In the rows, zero is written as 128.
Each path below is one point turned by a fixed rotation once a step. After each direction that follows a path, write how fast that rotation turns it, in deg/step (0 if it stays still).
Each turn is a multiple of 5 degrees from 10 to 175, or 0.
Each row of a path follows its step; steps can be skipped.
path 1
step 1: [119 126 116 137 142 128 124 123 130 120 118 124 134 138 118 132 148 127
 124 125 136 135 140 125 123 124 140 121 136 138 131 119 125]
step 2: [125 132 136 130 110 128 114 117 130 130 125 125 114 110 137 133 121 127
 116 141 112 125 130 127 123 128 134 124 126 124 126 132 120]
step 3: [122 137 119 125 143 137 128 136 127 130 119 133 142 127 118 129 124 129
 144 113 117 137 117 133 122 141 132 120 127 131 129 131 122]
step 4: [128 125 140 121 136 132 120 124 112 135 125 134 124 126 118 125 133 123
 105 137 140 129 133 115 133 124 131 126 130 125 136 140 131]
step 5: [122 132 116 120 120 127 134 132 131 129 123 131 124 120 133 138 124 134
 136 129 129 130 114 137 117 126 134 136 122 101 127 123 139]
step 7: [122 116 121 113 109 127 122 126 122 119 121 131 128 129 136 139 142 126
 125 141 137 137 141 130 120 124 127 125 122 128 116 131 126]
step 8: [120 141 120 140 129 123 117 133 139 122 126 117 132 124 125 124 128 142
 133 141 115 125 116 125 126 132 136 124 131 134 140 115 132]
step 10: [134 139 125 131 132 130 113 133 128 120 120 132 136 134 114 127 126 113
 129 142 143 136 118 136 119 133 140 131 127 119 121 132 134]
step 11: [126 132 127 121 131 118 128 134 124 149 132 128 120 110 130 123 114 130
 118 124 122 128 126 113 127 125 126 135 122 129 139 118 141]
step 12: [111 126 120 115 133 124 139 128 131 119 123 133 130 142 117 135 128 117
 130 114 137 125 131 135 121 115 135 127 131 120 120 125 118]
Directions:
[124 125 130 125 128 128 133 133 126 131 131 130 123 128 125 128 127 131
 126 125 131 126 124 128 128 132 133 127 128 123 128 133 125] => 45
[131 132 133 125 132 131 128 128 130 132 129 121 128 130 129 126 131 130
 129 130 131 127 129 122 125 130 132 130 126 129 129 124 124] => 155
[131 129 125 126 128 129 129 125 127 130 131 124 125 128 125 123 126 127
 129 125 132 133 125 129 127 120 127 128 125 125 129 130 133] => 60
[125 133 124 133 134 127 132 128 130 124 130 131 131 130 129 125 127 132
 129 131 128 132 129 127 126 128 131 131 128 126 123 131 128] => 155
[126 128 127 131 129 132 127 126 122 128 131 127 131 126 129 128 132 125
 125 130 134 123 127 129 128 126 128 124 128 127 120 126 127] => 130
[125 128 128 130 128 131 123 127 129 130 132 126 129 130 128 126 129 128
 130 132 123 130 127 130 128 130 128 120 124 129 132 135 124] => 60
path 2
step 0: [118 131 130 122 131 135 146 132 139 128 132 117 139 125 129 127 133 118
 123 145 122 119 130 127 124 116 126 127 126 116 127 128 143]
step 2: [120 132 117 138 129 128 133 130 128 125 135 121 137 120 135 136 118 121
 113 128 110 126 138 132 124 121 121 116 122 120 132 127 141]
step 3: [123 134 122 128 128 122 147 135 146 125 123 130 140 126 131 133 124 114
 118 138 130 125 123 120 132 128 125 117 125 117 119 120 134]
step 4: [134 145 116 129 129 133 140 138 123 129 125 125 130 120 125 121 136 113
 114 127 122 129 129 129 122 120 110 117 123 123 129 122 128]
step 5: [112 129 116 126 121 122 132 125 136 130 129 132 136 125 128 129 135 116
 118 138 116 130 134 129 128 124 112 118 131 117 126 139 142]
step 6: [131 133 120 133 123 132 134 132 139 126 114 129 125 133 136 134 134 121
 110 135 130 117 126 120 120 118 123 107 122 125 121 127 135]
step 7: [125 134 125 131 135 136 143 126 124 120 125 133 133 126 135 128 131 123
 117 132 126 129 136 127 124 113 109 124 135 116 135 118 142]
step 8: [124 137 116 116 128 122 130 118 130 127 122 132 137 124 132 132 123 110
 118 139 131 128 123 132 131 122 122 108 135 128 123 128 141]
step 11: [129 142 121 132 122 127 129 121 125 128 126 123 128 131 131 134 127 116
 108 129 130 143 121 127 118 120 116 112 130 130 114 129 135]
step 12: [124 132 124 137 132 126 133 135 137 131 129 137 123 117 133 123 130 130
 115 128 127 138 132 123 128 119 119 115 144 115 124 130 147]
Directions:
[127 125 125 122 126 125 127 124 131 123 129 127 131 127 130 125 127 131
 131 136 129 129 125 125 126 133 127 128 127 125 127 128 128] => 145
[125 126 132 130 129 128 128 133 135 129 126 128 126 129 130 129 124 129
 127 126 130 122 128 123 123 132 131 126 128 125 132 128 130] => 110
[133 128 129 131 132 127 132 132 133 127 129 129 126 129 128 125 131 132
 128 133 129 128 128 128 131 124 134 126 127 130 121 129 130] => 125
[127 132 134 126 126 125 126 124 132 130 128 131 129 128 129 132 132 123
 127 132 125 128 129 124 130 130 131 129 130 132 128 124 127] => 145
[131 128 131 128 129 128 129 133 125 130 135 128 129 129 132 127 125 125
 128 130 132 129 122 128 131 129 126 126 135 126 128 124 128] => 85
[128 132 128 131 125 127 128 131 132 127 131 127 130 124 126 126 125 127
 126 122 125 135 127 124 129 131 129 129 126 126 123 129 124] => 45
path 3
step 2: [133 127 125 134 119 130 118 121 119 145 125 125 131 128 140 140 129 129
 127 122 127 136 122 115 134 113 118 124 118 130 130 142 138]
step 3: [116 106 122 129 123 135 117 133 125 132 120 138 131 129 142 131 123 118
 120 132 130 138 125 122 128 122 125 137 134 123 126 139 119]
step 5: [138 124 131 127 128 119 124 140 130 126 132 119 129 144 142 136 128 121
 136 116 130 133 127 105 133 132 129 127 128 121 136 127 118]
step 6: [134 125 146 134 125 120 116 126 128 140 128 137 124 143 133 129 133 108
 128 136 125 125 126 123 132 136 126 137 128 121 137 139 134]
step 7: [143 121 124 128 135 140 117 125 128 128 126 140 134 131 139 137 145 125
 129 128 120 120 115 120 121 121 121 138 123 125 131 126 135]
step 8: [130 121 127 127 131 138 131 132 128 126 128 131 138 127 135 140 129 114
 134 133 139 147 136 115 127 122 124 143 131 129 134 122 141]
step 9: [133 112 125 140 125 135 124 122 141 131 137 126 131 137 132 128 136 125
 125 122 149 142 122 131 132 137 122 130 123 129 140 131 127]
step 10: [140 125 116 139 125 121 121 118 119 123 126 135 134 139 139 130 137 134
 140 131 133 136 136 123 136 126 135 135 122 120 136 139 120]
step 11: [130 124 143 126 123 138 115 129 117 125 135 135 137 122 130 130 138 119
 145 133 134 133 120 124 132 131 133 131 136 118 128 136 115]
step 12: [143 135 132 130 140 134 132 132 134 116 126 144 130 133 131 138 143 117
 128 132 134 134 124 127 139 134 115 127 134 133 124 133 119]
Directions:
[131 132 134 123 128 123 127 132 129 124 128 129 126 131 128 129 131 125
 129 130 126 121 127 126 128 132 128 126 131 127 127 128 124] => 55
[130 129 126 129 128 123 133 127 123 125 128 131 127 129 128 126 127 121
 124 131 125 133 132 129 129 125 132 132 128 130 128 126 126] => 160
[129 131 129 130 132 129 137 133 129 129 132 124 129 130 127 130 128 125
 128 121 132 131 130 127 130 131 125 126 128 130 128 128 129] => 95
path 4
step 1: [141 128 120 129 140 126 118 130 126 127 125 118 134 128 125 127 139 145
 139 140 124 138 126 136 123 122 115 131 132 132 136 135 128]
step 2: [133 130 129 133 135 117 118 130 128 131 134 109 136 129 122 122 128 125
 126 120 129 130 127 122 122 111 139 131 129 124 128 131 107]
step 5: [131 143 131 129 134 119 126 113 129 127 123 133 131 126 138 129 142 139
 119 142 140 127 132 120 139 128 135 124 126 120 131 133 123]
step 6: [143 135 129 125 126 116 129 132 136 131 113 136 136 125 111 118 139 134
 139 132 128 119 131 123 121 130 128 124 133 128 120 125 125]
step 7: [126 144 127 132 142 121 126 127 127 127 131 115 124 118 120 125 123 133
 131 135 140 129 140 129 127 129 128 142 144 135 123 132 129]
step 8: [132 142 123 135 133 129 125 136 133 135 130 125 139 117 117 134 138 110
 122 123 128 131 119 132 131 140 133 125 134 125 124 135 119]
step 9: [123 137 120 128 134 126 129 129 117 136 133 121 133 129 134 119 128 130
 126 130 125 133 128 116 125 137 122 116 139 120 109 134 140]
step 10: [134 135 138 132 133 130 124 132 130 137 133 131 121 122 133 121 133 123
 133 141 126 140 129 128 118 136 147 115 130 120 139 133 134]
step 11: [131 133 116 119 125 124 122 120 126 149 124 130 133 132 133 113 123 136
 135 139 125 124 126 137 138 129 135 128 135 124 127 138 121]
step 12: [129 123 138 133 139 127 121 138 138 122 130 121 136 122 123 108 129 137
 138 136 126 130 130 143 127 131 127 126 122 127 118 136 123]
Directions:
[126 128 134 129 125 129 130 136 135 128 125 126 129 128 124 127 129 126
 127 127 127 128 126 127 125 128 131 123 126 130 131 129 125] => 175
[126 123 131 128 131 130 127 126 123 127 128 126 129 124 123 131 126 122
 125 128 125 133 125 123 130 127 127 127 132 130 125 130 126] => 65
[125 129 125 126 128 123 123 130 131 125 132 126 125 125 128 129 130 127
 128 123 128 129 124 131 122 129 123 132 129 129 125 127 124] => 65
[126 128 128 123 131 129 130 127 130 132 126 129 130 121 126 125 121 124
 131 127 127 126 132 129 127 125 130 134 127 127 131 127 127] => 85
path 5
step 0: [141 120 143 120 115 122 145 117 130 125 132 142 131 126 129 119 140 128
 119 129 139 130 115 122 141 134 116 125 117 134 139 132 135]
step 1: [134 128 131 127 114 122 135 128 120 138 123 134 126 129 123 133 122 132
 122 130 123 133 108 132 141 143 125 110 114 120 152 127 123]
step 2: [123 132 124 124 112 136 135 125 115 141 127 123 140 126 120 137 112 133
 138 107 114 136 120 127 138 128 140 115 125 127 138 134 133]
step 3: [138 126 123 104 115 133 137 124 113 131 131 130 132 131 126 132 120 122
 137 122 121 133 142 118 138 110 138 132 134 140 138 134 129]
step 4: [139 124 138 118 102 124 129 122 123 126 134 132 135 125 128 132 142 120
 108 128 137 125 137 122 136 116 130 141 130 135 143 131 130]
step 5: [126 130 134 131 112 113 144 134 120 128 132 138 137 119 130 132 140 123
 121 134 140 133 114 131 131 136 119 131 128 128 153 134 138]
step 6: [129 147 131 124 123 131 143 122 120 131 137 132 127 129 125 136 123 130
 132 123 127 138 109 127 138 139 123 114 119 123 146 120 149]
step 8: [143 124 128 114 102 115 127 138 117 134 128 129 134 131 117 135 117 125
 126 118 122 126 128 121 139 114 141 136 124 131 131 123 115]
step 9: [125 124 128 117 111 112 132 127 111 136 133 124 142 112 123 142 138 115
 119 125 124 123 126 121 128 120 132 137 140 125 138 132 135]
step 12: [141 139 124 118 109 114 122 141 117 140 123 138 130 131 130 125 117 137
 130 123 135 134 109 137 134 120 128 122 118 127 132 115 132]
Directions:
[127 125 127 130 125 127 125 124 126 130 128 120 128 129 131 132 123 127
 130 129 126 124 131 125 125 125 125 131 128 128 131 133 127] => 60
[129 129 130 131 128 126 127 128 126 128 128 126 128 130 126 128 124 127
 130 128 128 127 129 136 128 131 122 120 123 132 128 127 132] => 70
[127 126 132 129 125 130 127 122 132 128 127 123 129 124 125 127 131 130
 125 120 129 127 126 129 127 128 129 129 128 127 123 129 134] => 160
path 6
step 0: [128 132 126 119 118 130 119 134 131 134 128 140 122 119 111 116 136 133
 120 143 116 128 122 124 133 139 121 134 138 118 128 126 139]
step 1: [126 113 130 138 123 131 129 140 118 128 124 132 132 122 120 128 118 104
 134 115 119 124 133 123 140 129 137 136 125 133 128 130 131]
step 3: [128 133 140 125 136 113 124 131 124 121 146 131 112 121 119 141 121 128
 135 138 135 139 121 130 132 129 126 143 121 123 126 129 124]
step 4: [115 126 117 126 125 122 118 131 131 124 120 117 130 118 133 110 122 131
 122 131 125 148 127 122 134 127 137 128 114 133 139 136 136]
step 6: [126 131 136 133 126 120 135 130 129 109 123 136 143 126 121 128 124 140
 124 121 126 123 108 125 116 124 113 128 121 130 122 135 122]
step 7: [128 127 139 128 139 122 130 133 117 143 132 136 142 123 131 114 127 133
 131 136 125 145 129 134 118 131 132 132 142 118 131 129 138]
step 9: [120 118 119 136 125 122 141 119 129 132 127 129 123 131 111 118 130 127
 143 129 139 116 115 125 134 138 125 128 140 133 134 138 125]
step 10: [117 132 140 133 131 123 128 136 117 122 144 126 121 119 130 121 133 114
 122 125 128 136 120 132 128 131 127 117 132 138 113 117 116]
step 11: [122 126 130 120 116 121 123 131 139 119 126 130 122 126 130 132 127 131
 130 134 117 142 132 137 134 147 118 129 133 130 136 123 149]
step 12: [121 115 125 128 127 139 115 137 124 121 121 128 122 121 126 120 124 125
 143 123 129 116 128 137 123 132 142 149 117 125 122 129 124]
Directions:
[128 126 131 128 124 131 128 125 129 129 131 131 125 132 128 124 135 125
 128 122 126 128 124 130 131 131 129 131 131 129 129 123 130] => 35
[130 131 125 122 131 130 133 129 126 126 132 128 126 126 123 122 124 127
 131 124 126 127 126 127 123 127 129 131 126 131 130 130 130] => 125
[131 128 132 130 132 129 129 130 127 128 130 125 131 126 127 124 124 126
 119 132 126 129 128 131 135 128 129 127 129 131 131 126 132] => 110
[128 127 129 129 125 129 132 129 127 123 127 126 129 128 121 133 130 128
 126 130 129 127 124 131 130 130 129 131 125 121 133 131 128] => 130
